Each row is where one point has got to under a steady rotation. How many steps took it there?
The counts run from 0 to 157.
[114 162  98  83 154 114 161 102 169  94 127 114 106 145 150 168 124 125
 111  93 139 132 178 105 109 117 121 104 113 124  97 136 183] => 122
[121 158  91  89 186 133 144 120 153  92 122 119  96 146 141 165 149 127
  96  87 146 118 158  99 120 140 115 104  90 136 106 138 176] => 37
[170 154 120 124 181 194 132 124 180 125 101 124 104 132 156 139 150 158
 121 108 132 128 143 149 156 130 134 114  63 156 110 140 142] => 127
[137 150 163 100 118 133 119  99 184 153  92 120 100 178 182 141 144 138
 133  99 151  92 175 140 124 120 113 117 133 128 107 134 163] => 2
[149 172 126 105 143 152 156  86 154  98 143 129 101 117 119 156 143 120
 104  98 120 144 150 130 134 116 123 104  68 137  76 132 177] => 100
[191  97 156 107 118 183 136 124 124 135 143 130  80 135 137 141 159 117
 153 114 131 142 156 151  92 129 112 130  70 135  82 134 141] => 137
[197 140 178 117 169 123 120 102 143 119  97 136  86 121  98 116 155 130
 129 102 134 107 165 161 127 103 111 127 106 129  97 145 159] => 44
[168 164 118 106 151 162 121  88 167 110 157 151  89 139 124 157 132  99
 121  90 133 139 123 111 142 103 111 118  79 151  79 138 159] => 14
[104 153  85  98 149 141 153 117 186 102 128  97  98 151 158 148 131 102
 110  84 148 114 177 110 120 124 121 109 111 134  96 138 168] => 123
[160 161  95 116 156 180 126 128 165 105 145 122  77 145 124 134 135 112
 132  91 138 140 190 146 133 115 131 126  95 163  78 124 121] => 146
[151 171 126 111 110 151 158  97 188 121 144 118  90 148 157 130 112  88
 121  85 141 142 140  99 121 102 113 124  87 136  80 124 154] => 78
[162 183 118 108 158 166 138 114 143 102 136 135  79 132 121 151 146 115
 104  94 137 143 142 118 141 130 117 113  58 154  83 127 146] => 15
[173 129 165  96 119 158 103  99 145 165 126 152  82 172 167 159 152 125
 142 101 149 115 123 120 115 125  84 124  95 137  97 136 150] => 135
[151 133 100  97 188 138 141 129 148  82 136 115  77 120  95 142 153  94
 110  84 143 115 162 115 116 123 112 109  95 136  91 145 162] => 102
[158  96 154  97 123 139 126 136 139 141 116 113  69 168 161 134 153  91
 149  92 160  97 162 116  84 126  88 126 118 117 105 142 143] => 48
[188 157 189 114 135 125 136 116 133 123  88 128  73 131 108 115 156 134
 130 103 137 122 187 160 121 113 111 120 106 131  84 127 142] => 110
[169 133 159  80 152  98 119 118 107 123 106 149  72 169 129 147 149 130
 134 100 164 113 175 117  89 113  92 119 133 122 101 132 154] => 112
[163 148 161  94 144 143  90  84 136 140 116 159  87 166 135 166 153 161
 149 112 140 133 181 160 125 118 117 126 127 146  89 127 158] => 90
[153 132 167 101 112 170 112  93 167 161 119 132  92 168 176 149 161 122
 134 103 146 101 147 144 124 138  98 110  98 130  94 142 166] => 69
[126 142  91 106 177 154 152 138 173 104 105  95  93 145 163 141 151 111
  99  86 148  97 155 108 123 138 111 108  86 138 116 145 165] => 38
[183 136 121 108 196 114 134 139 167 114  79 128  99 160 151 122 123 150
 138  98 159 114 162 108 109  88 108 133 134 135 137 140 140] => 85
[152 113 156  97 152 115 105  92 173 138  94 139 100 160 149 141 143 126
 140  90 153  77 149 131 124 102  99 110 147 123 117 151 179] => 67
[162 156 113 119 176 165 147 144 136  93 123 116  71 127 115 132 153 108
 105  92 136 132 163 125 128 135 114 120  62 149  85 133 140] => 16
[179 130 105 116 200 148 138 154 134  87 119 113  75 126 108 118 151 115
 117  92 152 121 162 123 113 122 112 125  87 142 104 142 133] => 17
[173 145  95 109 189 166 112 136 145  99 133 133  79 141 108 147 132 132
 132 100 139 142 185 140 128 107 128 132 105 163  95 130 121] => 147
[157 125 116  93 157 127 163 101 155  94 141 122 110 113 105 152 118 130
 141 104 126 153 190 147  91  86 137 117 119 128  81 136 172] => 120
[145 131 128 103 115 137 179  91 192 119 129 104 112 133 170 138 120  98
 125  86 136 122 135 108 102 103 111 110  86 116  97 139 186] => 11
[148 142 164  84 134 155 120 107 120 135 117 139  88 157 144 170 165 166
 135 115 136 133 193 157 112 140 124 117 105 138  80 133 163] => 91
[184 141 128  83 151 116 167 101 137  98 137 142 107 125 122 154 113 136
 138 112 131 171 172 122  77  81 127 123 106 128  87 125 164] => 54
[160 148 109  99 132 121 146  98 188 115 144 132  95 157 147 139 100  89
 138  84 150 138 150  90 101  77 113 128 135 138  91 131 145] => 143
[177 132 140  91 137 118 195 126 133 110 120 116 106 128 152 145 129 141
 127 115 142 155 155 109  63 104 113 122  85 109 102 128 168] => 140
